One turn sends every row of this set to another row. A few are shown first. Where does it send the rows asked after them?
fabaz: -.05, -.06, .17, -.04, -.15, -.08, -.04, -.04, .00, .06, -.11, .06, -.06, .04, .22, .07, .17, .14, .02, -.13, -.15, -.14, .17, .32, .27, .19, -.03, -.15, -.23, .14, -.09
bizan: -.02, -.31, .03, .22, -.19, .01, .07, -.20, -.06, .00, -.11, -.13, .14, -.08, -.02, .18, -.29, .19, .10, .01, -.12, .00, .22, .26, .11, .25, -.06, .06, -.46, -.05, -.01
dem: -.08, -.04, .14, -.08, -.20, -.06, -.04, -.04, .05, .03, -.11, .07, -.08, .09, .21, .07, .13, .11, .03, -.17, -.13, -.12, .21, .29, .23, .19, -.03, -.17, -.20, .14, -.07
Nonod: .15, .00, -.11, .24, .04, -.02, -.10, -.06, .01, .05, .13, -.02, -.10, .00, .05, .09, -.18, -.17, .15, -.02, -.07, -.08, .05, .33, -.07, .23, -.09, .21, -.11, .15, -.22
gar: -.08, .17, .04, .06, -.06, .18, -.03, .23, .00, -.04, -.07, -.20, -.03, .00, .32, .05, -.37, .04, .07, -.12, -.05, -.18, .31, .32, .09, .28, .05, .07, -.37, -.09, -.23
ropob: -.06, -.28, .02, .21, -.19, .06, .10, -.22, -.09, .03, -.14, -.12, .13, -.11, .01, .18, -.27, .21, .07, -.01, -.13, -.01, .21, .29, .13, .28, -.02, .07, -.47, -.06, -.03
Kul: -.08, -.29, .04, .26, -.23, .06, .06, -.21, -.08, .03, -.11, -.09, .09, -.09, -.01, .17, -.28, .21, .08, -.02, -.13, -.02, .20, .20, .14, .26, -.06, .04, -.43, -.09, .01
zene: .09, -.09, .02, .13, -.07, -.10, .02, .00, .11, .06, .17, .13, .08, .11, .12, .04, -.38, -.19, .05, -.06, .02, -.01, .04, .19, .14, .28, .08, .19, -.25, .28, -.11
pibo: .20, -.04, -.08, .18, -.04, -.10, .11, .10, .11, .03, .07, .05, .02, -.06, .00, .19, -.26, -.09, .17, -.07, -.04, -.16, .16, .01, .17, .14, -.15, .21, -.15, .22, -.11
ferud: -.06, .18, .10, .06, -.07, .24, -.04, .19, -.02, -.06, -.09, -.17, -.04, .01, .28, .05, -.35, .12, .06, -.10, -.08, -.20, .29, .26, .07, .28, .08, .09, -.36, -.11, -.24
Muvok: .17, .03, -.15, .24, .00, .03, -.09, -.04, .02, .06, .14, -.02, -.09, -.07, .07, .11, -.23, -.19, .11, .00, -.05, -.04, .10, .30, -.04, .22, -.07, .26, -.17, .15, -.15
bip: .22, .02, -.15, .24, .02, .01, -.12, -.01, .01, .02, .13, .01, -.10, -.05, .02, .09, -.22, -.17, .12, .03, -.05, -.04, .10, .29, -.02, .23, -.09, .20, -.13, .13, -.15
Dakor: .18, -.04, -.10, .19, -.02, -.16, .11, .06, .06, .06, .08, .04, .01, -.07, .02, .18, -.26, -.09, .20, -.06, -.05, -.13, .20, .05, .17, .15, -.16, .19, -.17, .28, -.09
gefi: -.03, -.07, .16, -.03, -.16, -.08, -.08, -.01, .02, .04, -.09, .09, -.09, .07, .19, .07, .12, .16, .00, -.15, -.15, -.18, .14, .26, .24, .25, .01, -.21, -.22, .14, -.11
res: -.07, .18, .05, .08, -.09, .19, -.05, .20, -.02, .00, -.05, -.16, -.04, .05, .30, .05, -.36, .09, .07, -.11, -.03, -.24, .32, .29, .07, .29, .06, .10, -.37, -.09, -.27
reli: -.13, .17, .07, .02, -.10, .19, -.03, .20, .00, -.03, -.09, -.18, -.01, .04, .25, .03, -.35, .11, .09, -.12, -.02, -.19, .26, .31, .11, .31, .05, .06, -.37, -.15, -.26
Seber: -.07, -.29, .01, .20, -.21, .09, .08, -.19, -.06, -.03, -.12, -.11, .09, -.11, -.05, .17, -.27, .23, .09, -.03, -.12, -.02, .19, .31, .15, .28, -.05, .02, -.42, -.08, .02
sepu: -.05, -.06, .17, -.06, -.15, -.07, -.05, .02, .03, -.01, -.11, .09, -.07, .07, .20, .07, .14, .18, .01, -.15, -.10, -.14, .14, .29, .25, .20, -.05, -.16, -.25, .11, -.06
derof: -.02, -.08, .16, -.04, -.16, -.10, -.08, -.02, .08, .05, -.07, .06, -.04, .05, .21, .08, .16, .11, .00, -.16, -.15, -.14, .15, .31, .25, .18, -.03, -.15, -.22, .15, -.12
mase: .17, .02, -.08, .18, -.03, -.07, .14, .10, .11, .07, .10, .00, -.02, -.11, .03, .23, -.32, -.05, .20, -.10, -.06, -.14, .18, .08, .17, .11, -.14, .18, -.14, .26, -.09
Doma: -.03, -.28, .00, .19, -.20, .05, .10, -.23, -.07, .00, -.13, -.12, .08, -.06, -.04, .18, -.24, .22, .12, -.07, -.14, .03, .22, .26, .13, .25, -.03, .06, -.47, -.07, -.02
Vive: -.11, .20, .06, .03, -.05, .18, -.01, .18, -.04, -.02, -.10, -.19, .01, .01, .31, .04, -.35, .08, .05, -.11, -.06, -.20, .30, .29, .12, .28, .06, .06, -.38, -.09, -.26
tenu: .12, -.03, .01, .08, -.05, -.08, .04, -.01, .17, .07, .21, .09, .08, .09, .14, .04, -.30, -.22, .07, -.04, -.02, -.08, .04, .17, .12, .27, .10, .18, -.22, .26, -.17
Desar: -.03, -.30, .02, .26, -.19, .08, .07, -.24, -.08, -.01, -.05, -.10, .11, -.09, -.02, .18, -.31, .20, .11, -.02, -.13, -.05, .24, .25, .16, .25, -.06, .04, -.44, -.06, -.01
Bil: -.11, .20, .01, .05, -.06, .17, .01, .16, .02, -.06, -.09, -.20, -.04, .06, .28, .01, -.37, .11, .03, -.13, -.06, -.16, .32, .30, .08, .30, .04, .06, -.38, -.10, -.24
Vezi: .14, -.05, .02, .13, -.09, -.07, .04, .01, .18, .08, .20, .12, .05, .06, .12, .02, -.32, -.23, .07, -.04, .02, -.06, .03, .17, .12, .32, .09, .16, -.21, .20, -.12
sifop: -.02, -.08, .13, -.04, -.16, -.08, -.08, -.04, .03, .03, -.05, .13, -.07, .08, .24, .12, .14, .13, -.02, -.15, -.12, -.17, .14, .26, .25, .18, -.02, -.17, -.23, .15, -.11

ferud -> Kul
tenu -> Muvok
derof -> gar
Now find these:
zene -> Nonod
Seber -> sepu
Desar -> sifop
Doma -> dem
Vive -> ropob
pibo -> Vezi

